In the rows, zero is written as 128.
The rows of T fall into 4 groups, and each row is roughly a mix of its group's hidden directions.
T (132 x 11):
[[146 156 147 139 146 144 107 140 179 127 143]
 [ 98 113 135 130 102  90 119 126 101 141 164]
 [109 117 130 117 111  82 162 120 108 123  99]
 [105 138 176 149 162 148 147 139 137 125 119]
 [144 106  99 101 141 133 140  78 108 138 128]
 [135  99 129 123 121 124  75 120 139 131 169]
 [156 127 145 158 114 165 149 156 116 104 118]
 [152 147 138 127 130 163 117 150 164  99 152]
 [137 126 159 141 156 166 130 137 142 112  88]
 [ 93 124 129 131 139 113 165 120  78 134 123]
 [150 108  93 142 117 102 146 120 103 160 108]
 [132 138  82 113 122 116 172 115 118 108 110]
 [ 86 134 144 109 154 146 100 143 158 120 141]
 [142 142 123 141 126 146 146 108 122 172  83]
 [106 135 171 146 130 132 105 161 159 111 135]
 [119 144 121 110 125 111 111 153 164 110 173]
 [139 137 122 137 111 105 175 113 105 123  90]
 [148 119  85 120 106 126 146 111 100 144  95]
 [135 102 166 145 138 139 118 144 178 123 137]
 [103 155 152 138 111 115 112 170 154 120 147]
 [138 139  97 121 151 126 170 148 146 133  92]
 [162 109  91 134 115 131 122 107 115 156  95]
 [139  94 135 138 157 113 119 119 167 155 103]
 [133 154  87 109 127 136  94 123 162 141 110]
 [111 140  92 117 128 126 148  99 122 154  86]
 [123 119  96 120  85 110 109 118  89 143 127]
 [129 105  86 116 115 117 133  91 120 150  97]
 [159 107 105 155 123 146 148 125  95 126  95]
 [100 100  93 131 156 134 126 160 114 124 100]
 [160 104 154 138 103 118 153  88 113 133 132]
 [133 123 189 139 131 137 135 132 128 103 159]
 [158 135  78 106 107 102 127 104 125 130 128]
 [149 108  99 137  95 114 137 100  92 142 114]
 [128 107 135 133 122 103 115  98 102 132 180]
 [137 150  84 122 137 146 116 101 135 149  92]
 [162  92 118 143 128 107 128 121 163 155 146]
 [147 114  69 119 123 110 135 111 135 140 102]
 [148  95 147 155 130  97 147  98 115 149 118]
 [169  93 116 147 127 116 137  87 128 130 110]
 [103 167 113 103 131 159 111 155 142 109 134]
 [ 96 122 150 134 127  92 162 119  95 147 122]
 [140 116 151 139 140 157 105 156 138 120 175]
 [105 102 100 146 116 104 115 111  83 133 119]
 [106 149 163 132 120 155 105 131 121  97 161]
 [109 102 169 133 144  94 119 130 145 133 160]
 [143 132 169 145 140 172 108 137 156 119 132]
 [163 100 122 157 138 123 153  99 113 132  99]
 [ 94 154 109  89 127 126 108 122 165 131 120]
 [112 128 152 127 159 133 120 152 131  75 145]
 [102 156 111 102 107 102 124 113 101 160 120]
 [112 138 105 130 127 130 124 105  67 110 120]
 [118 110 138 157 117 107 110 115  83 120 161]
 [125 100 137 142 146 123 171 119 107 143  89]
 [148 118  92  94 120 141 164 113 126 148 106]
 [111 143 128 102 127 147  90 157 156 115 156]
 [ 90 132 136 138 141 162  94 152 114 104 136]
 [148 128 161 115 132 141 155 154 171 148 117]
 [ 98 132 100 102  98  98 109 129 113 144 151]
 [166 141 150 113 141 147 151 140 171 140 128]
 [132 135  75 113 128 153 103 142 151 138 108]
 [ 88 104 153 120 118  99 144 118  94 126 145]
 [140 108 102 119  99  92 135 109 130 169 131]
 [101 115 164 149 174 120 120 145 111 142 130]
 [113  95 158 128 123  89 106 110 120 140 158]
 [141 137 173 139 135 136 157 121 154  90 136]
 [147 135 162 142 136 145 113 162 141 100 162]
 [143 109 100 124 122 102 148 104  93 163 116]
 [108 126 155 113  95 106 146 159 141 154 151]
 [141 107 104 108 113 114 142  94 102 144 163]
 [101 140 149 143 150 158  88 152 143 121 142]
 [111 136 122  98 134  88 102  97 152 137 145]
 [ 86 129  98 107 133  95 160 129 113 123 121]
 [107 148 144 114 135 114 130 156 164 111 169]
 [168 139 157 160 127 166 122 124 145 128 113]
 [131 158 117 119 153 167 110 139 170 120 120]
 [152 141 127 122 129 164 163 123 112  84 137]
 [161 129 138 136  99 157 148 125 139  91 156]
 [162 137 134 158 134 155 121 107 152 147  92]
 [123 174 130 128 147 131 156 125 149 116  87]
 [ 78 133 124  99 142 135 110 126 149 121  94]
 [ 72 115 161 126 158 117 126 129 129 137 136]
 [164 126 172 158 126 147 151 119 132 107 130]
 [141  82 117 135 117  99 130  87 111 144 125]
 [134 149 138 102 135 152 116 102  98 107 167]
 [166  86 116 136 130 117 161 133 153 112 133]
 [132 155 144 129 138 173 145 139 151  89 123]
 [142 114  98 123  99 131 175 120 107 132 101]
 [172 110 145 165 120 144 109 128 141 152 112]
 [ 93 142 137 118 113  81 116  95 120 143 136]
 [102 163 110  99 108 113 114 146 139 120 163]
 [125 104 109 170 133 125 116 142 127 126  78]
 [125 168 156 118 123 128 118 140 141 112 178]
 [111 122 134 112 161 138 169 147 154 121  96]
 [118 120 106 125 138 128 142 117  99 141  69]
 [137 150 123 127 111 168 150 126 102  85 120]
 [109 162 136 122 133 142  79 144 141 111 154]
 [127 104 144 142 168 137  99 152 141  92 135]
 [139 127 170  98 125 119 159 128 135 161 152]
 [ 94 116  93 100 133  89 147 122 112 128 132]
 [137 117  89 127 114 148 144 151  93 136  93]
 [ 81 149 122 110 140 114 102 157 137 121 152]
 [123 126 141  92 104 110 148 124 127 151 175]
 [157 131 162 150 147 147 126 157 144  97 146]
 [ 95 126 134 112 163 131 165 144 144 133  96]
 [103 121 130 107 167 141 148 152 158 124  98]
 [119 105 163 127 152  79 147 117 134 143 132]
 [101 165 117  95 127 149 112 151 133 104 149]
 [133 166 116  94 124 149 138 145 171 119 131]
 [119 134  90  99  87 101 123 125 119 134 153]
 [141 119 100 141 100 117 142 107  83 145 105]
 [107 139 154 165 114 115 102 163 128 109 148]
 [121 162 142 156 104 130 122 174 129 106 142]
 [147  93 104 136 120 133 169 120 104 141 101]
 [ 85 128 122 124 153 132  97 166 135 109 143]
 [148 158 136 156 128 158 145 105 100 142  99]
 [144 149  99 114 119 122  95 122 177 135 114]
 [135 137  74 107 113 154 115 135 129 132  97]
 [138  83  85 124 117 141 123 124 103 151 114]
 [173  94 122 160 131 145 140 138 150 129 109]
 [126 115 101 103 143 126 124  75  98 128 138]
 [138 119 160 122 138 164 129 142 132  88 161]
 [158 106  93 150 123 151 135 135 109 148  96]
 [100 165 101  95 106 103 127 130 119 147 135]
 [124 127  78 112 105 126 131 102 116 149  96]
 [139 150  78 106  98 134 149 127 106 122 141]
 [174 132 104 134  98 116 151 110  97 124 126]
 [107 138  86 104 112  80 136 127 126 135 122]
 [ 98  97 115 119 127  96 133 106 101 160 113]
 [155 125 112 126 100  85 146 106  96 133 137]
 [130 134 122 114 109 144  83 129 148 127 175]
 [101 139 144 112 144  95 148 152 160 118 157]
 [119 125 188 150 134 148 134 150 132 111 142]]

In each list below, one row fits none of the groups, and each other row fits one group, some only roughly. Which row is it?
  Z_909: [ 88 110 125 113 113  97 110 123  97 155 142]
  Z_514: [160 133  84 125  94 151 155 140 129 120 123]
  Z_984: [121 151  81  99 121 158 132 129 132 108 104]
  Z_988: [ 99 115 143 125 131 114 170 112  89 138 104]
  Z_871: [153 122 153 132 116 131 184 124 145 108 146]
  Z_680: [142 165 147 129 139 146 127 158 175 117 124]
  Z_881: [130 113 141 131 105 111 127 116 101 130 187]
  Z_402: [169 101 105 140 128 148 123 140 141 143  89]
  Z_994: [180 114 128 149 107 154 151 142 130 127 147]
  Z_20: [118 114  68 120 116 116 127 107 104 132 111]
  Z_429: [119 149 172 119 105 118 136 122 140 117 174]
  Z_809: [116 157 106  90 104 135 130 116 114 118 168]

Z_402
  Z_975: [154 129 168 151 122 158 118 154 156 114 136]
  Z_521: [ 98 168 174 134 130 149 119 120 113 127 138]
  Z_452: [112 111 144 127 123 101 181 115 109 146 111]
  Z_638: [107 165 132  85 123 104 126 119 130 143 160]
  Z_247: [112 113 113 140 143 122 123 127 108 176  86]
  Z_663: [152  83 101 123  93 125 110 117 113 132 146]
  Z_729: [ 96 119 148 132 140 127  85 148 130 103 161]
  Z_925: [152 161 121 137 149 164 123 143 154 109 100]
  Z_953: [123  91 117 132 113 102 137 106  83 147 143]
  Z_757: [136 129 153 152 107 143  94 103  91 132 151]

Z_757
  Z_828: [133 144  92 129 133 144 157 139 156 112  86]
  Z_598: [160 142 105 115 127 146  91 104 165 135 123]
  Z_320: [ 85 132 100 111 120 123  92 152 114 119 149]
  Z_503: [ 96 130 114 118 130 117 105 164 149 111 168]
  Z_249: [137 157 114 147  98 110 118  90  95 145 126]
  Z_228: [168 166 131 136 149 153 124 139 160 116 120]
  Z_902: [121 142 176 124 119 127 108 150 145 107 164]
  Z_157: [133 158 106 101  89 104 112 106 108 141 138]
  Z_732: [104 118  88 125 110 140  82 115 109 115 136]
  Z_535: [ 91 156 125 125 157 134 121 167 159 131 129]

Z_732
  Z_253: [ 81 159 125 126 148 149 111 163 132 122 125]
  Z_413: [118  98 179 164 133 118 113 142 134 126 138]
  Z_188: [104 128 130 121 111 136  90 134 106  92 165]
  Z_722: [ 99  99 116 132 140 120 131 128  86 167 113]
  Z_974: [137 101 170 145 122 107 104 121 106 150 155]
  Z_12: [141 135 150 139 142 167 133 157 162 103 107]
  Z_895: [149 116 158 143 148 113 132 149 166 156 106]
  Z_704: [129 118 172 138 150 163 156 141 147 140 109]
  Z_824: [ 95 101 111 127 112 106 130 114  82 142 113]
  Z_805: [108 143 120 107  94 135  96 145 122 129 172]
  Z_989: [179 124 126 152 109 126 143 103  97 139 120]
  Z_44: [164 101 113 141 126 102 146 110 106 164 130]
  Z_474: [107 128 174 136 135 114 129 140 157 132 170]

Z_704
  Z_377: [104 141 107  83 122 103 128 124 116 106 161]
  Z_158: [165 100 148 152 139 135 170 120 141 110 125]
  Z_936: [155 142 128 122 107 109 169  98 133 158 110]
  Z_863: [134 139 121 134 134 174 122 147 158  91 103]
  Z_547: [123 133  87  98  89 111 119 117  97 130 133]
  Z_333: [104 118 174 143 130  87 135 124 111 134 150]
  Z_862: [161  93  90 125 141 132 143  94 132 137 115]
  Z_907: [163 147 174 148 114 147 135 131 136 104 144]
  Z_78: [129 104 117 127 111 103 110  95 100 168 114]
  Z_760: [ 95 108 138 142 146 103 149 126  83 113 138]

Z_760
  Z_297: [108 145  72  91 135 132 122 120 113 130 125]
  Z_7: [129 125 150 128 110 111  85 136 133 113 176]
  Z_193: [130  99 184 158 131 134 120 144 121 134 144]
  Z_303: [127 111 193 151 130 120 127 143 121 136 141]
  Z_526: [137 116 160 117 142 178 133 131 157 103 127]
  Z_222: [171 103 100 140 123 160 150 123 122 121 106]
  Z_515: [ 99 148 129  95 133 147 117 168 158 113 135]
  Z_845: [166 121 101 152  99 119 134 134 119 156  98]
  Z_607: [174 125 137 148 127 159  97 117 157 135 122]
  Z_941: [121  92 158 161 149  93 135 142 140 137 138]
  Z_139: [141  86 152 145 139 122 143 137 143 160  94]
  Z_867: [145 107  80 112  91 117 148 120 109 125 128]
  Z_339: [128 133  80 127 110 115 107 149 141 159 101]
  Z_792: [115 104 107 117 133 100 147 102  81 145 130]

Z_941
  Z_13: [149  86 158 144 131 137 145 107  94 133 146]
  Z_371: [161 127  99 125 129 159 149 111 121 144  88]
  Z_939: [ 96 174 130  95 141 130 121 108 133 109 147]
  Z_285: [161 131  97 126 107 131 110  98 113 157 100]
  Z_195: [140  87 145 133 133  85 160 107 121 137 126]
  Z_183: [102 109 158 136 123 106 120 111  84 132 155]
  Z_498: [124 148 121 125 159 158 157 147 144 125  86]
  Z_325: [124 159 178 132 127 128 118 138 162 108 146]
  Z_388: [112 102 127 116 110  90 126 111 108 150 168]
  Z_148: [159  88 123 141  97 131 124  96 100 130 125]
  Z_778: [153 124 100 147 130 159 151 120 101 144  92]

Z_371
  Z_40: [114 141 130 114 120 131  76 142 138 128 172]
  Z_179: [ 92 125 153 116 155 119  92 142 143 131 159]
  Z_227: [130  93 140 146 164 130 161 135 113 130  93]
  Z_84: [129 106 165 155 168 146 148 131 135 121 104]
  Z_459: [130 134  75 121 130 150 136 124  91 142 103]
  Z_645: [157 116 117 125 114 115 163  80 108 141 124]
  Z_216: [115 149 128 135 157 167 103 145 108 105 101]
  Z_154: [146 124 140 144 128 133 144  92 106 163  88]
  Z_389: [132 107 140 154 131  98 144 124  74 137 117]
  Z_213: [ 91 160 121  85 129 134 113 122 141 107 147]
  Z_749: [ 95 124 157 130 115  89 121 116 102 145 155]

Z_645
  Z_68: [176 154 121 133 124 164 108 103 140 131 120]
  Z_761: [ 90 134 119 106  96 107 134 119  85 135 139]
  Z_884: [157 118 124 144 110 146 131  96  99 153  93]
  Z_633: [ 95 132 145 143 175 146 119 160 136 120 114]
  Z_713: [127 115 155 128 137 132 176 128 125  83 144]
  Z_197: [125 100 170 131 119 107 118 117 132 112 172]
  Z_451: [148 135 166 148 125 137 144 136 175 101 123]
  Z_869: [118  78 132 142 125 119 147 115  94 149 103]
  Z_649: [172  82 104 139 106 129 122 111 120 129 132]
  Z_693: [108 137 157 124 153 138  94 165 143 118 154]
  Z_591: [ 90 105 148 121 153  83 119 135 124 138 142]
  Z_16: [176 139 109 125  97 107 144 112 116 148 147]
  Z_573: [105 143 183 139 135 126 159 133 123 106 140]
  Z_103: [105 107 167 144 151 112 105 150 107 136 152]

Z_16
  Z_346: [118 155 117 118  91 122  89 117 114 142 161]
  Z_619: [129  99 106 136 140 127 129  94  84 135  96]
  Z_783: [ 81 147 125 109 150 142  97 145 142 149 137]
  Z_864: [158 122 108 153 122 167 128 146 143 140  91]
  Z_374: [129 148 157 157 143 180 112 131 135 125 113]
  Z_554: [130 118  98 146 102 115  95 105  86 122 127]
  Z_972: [152 112 129 172 116 147 122 149 102 157 109]
  Z_949: [131 103 115 151 142 130 113 117 144 171  88]
  Z_574: [166  98 105 146 131 140 145 115 116 138  88]
  Z_145: [112 150  80 117  99 105 128 152 148 132 134]
  Z_334: [158 146 159 138 150 145 156 131 152  94 125]
  Z_61: [119 131 180 157 146 130 163 120 135 116 116]
  Z_885: [100 111 103 109 128  84 137 122  95 142 142]

Z_554
